Turns in one plane each, and the order they were made in; the first pair answered
turn z924:
[  4  -4  11 -16   5 -11  11  -5  -2   9   4   5   1   0   8] => [  0  -5  10 -15   4 -11   8  -8  -5   6   5   4   0  -2  10]
[-12  17  -9  17  -1  22  -1  -7  12 -13 -11  -1 -13  -5 -12] => [ -7  18 -10  17   3  22   6  -2  11  -9 -11   0 -11   5 -16]
[-21  -2  27  14   8  -1  26   1  12   6 -10   6 -29  -3   2] => [-19  -1  28  17   9  -3  26   4  13   7 -10   6 -31   0   1]
turn z847:
[ -2  -7   9  10   4  16  -2   9  -1 -17 -19 -16 -12   4  -5] => [  3   4   5  20  -3  10 -29   4   3  -5 -13  -1  -5   4 -11]
[-27   2  18   6  -7  11   8 -12  19   6   9  11 -28  12   1] => [-28   0  17   8  -9   5   1 -13  19   8  11  14 -29  12   1]
[ 21 -11   3 -13   0  -2  20   7  10   1  -8 -24  17  17  -4] => [ 28   4  -2  -2  -7  -3  -1   0  19  10  -2 -10  27  16 -13]
turn z329:
[  4  13   3 -12   7  15  21  -5   6  -2   3   7  -4 -15  -6] => [ 11   7   4 -15   4 -11   0 -13   1  15  10  16   2  -8   4]
[-17  13  12  20  14  23  23   5  16  -2 -17  17   3  -4  -3] => [-12   5  20  13  13 -14   6  -9  11  24 -10  30   5   3  14]
[  7  -2 -11  13  -1 -14 -17  13   1  -1   9   7   3   1  -7] => [ -2   2  -8  17   2   7   6  15   8 -18   4   2  -8  -9 -12]
[ 11   5 -13  -2  27  -5  25   8   6 -15   6  12  -6   2 -22] => [ 12  -2  -4  -7  25 -25  21  -1   3   0  10  23  -8   3  -8]
Then:
Between the rows of a pair lie 2 to 3 turns.
[ 14   2  -6 -14   8  -5  22  11 -23   8  -5 -10  11  14  12] => [ 12  19   1 -14  10  -5  24  -4 -10  22  -1  14   1   1   5]  z847, z329, z329
[  7  19 -10 -14  -2   5 -27 -18   2   2  12  10   8 -11  -7] => [ -7   0  11 -22   6  -9  -6 -24  -1   4   4   9 -11 -17  16]  z329, z329, z847
[ -1  -3 -14 -16 -12  10  -2  -8  11  -9   8 -14  22 -18   3] => [ -1  -8  -6 -20 -12  -6  -6 -17  11   4  11  -7  20 -20  12]  z329, z329
[ 14  -2  19  14   8 -29 -10  -6   9  30  -4  16  -4   7   4] => [ -1  11  14  19  15  20  26   9  18  -6 -13   0 -16  -9 -15]  z329, z329
[  3 -13 -13 -11 -15  -4   2  -5 -30 -10   7 -10  -4 -24  27] => [  3  -7 -20  -7 -16   8   3   2 -30 -18   6 -14   0 -24  20]  z329, z329
[ 6  1 15 -3 20 -3 41 20 14  4 -6 -9 -6  8  1] => [  6   4   6  -1  17   5  37  23  13  -3  -5 -14   0  13  -8]  z329, z329, z329
[-22   2   4  40 -11 -17 -36  -3   3   8   1  12 -14  -4 -10] => [-32   6  13  33  -4  -3 -10  -4   9  -3  -7  10 -30 -19 -10]  z329, z329
[-20 -16  -3   8  -9 -13 -13 -15  -5  -6 -11 -15 -12  -9  17] => [-22 -10 -10   9  -7   3  -9  -8  -4 -17 -13 -20 -11  -7   6]  z329, z329
[  3 -11 -29 -33  -4  27  -3   4 -15 -27   1 -19  16 -17  -6] => [  8 -25 -13 -43  -4 -13 -21 -12 -21   3  11  -3  13 -14  18]  z329, z329
[ 17  26   3  11  -3   6 -29  -8  15   6   2  16   8  -7  -7] => [ 16  25  11   6  -2  -1 -28 -12  15  12   3  19   5  -8  -4]  z329, z329, z329
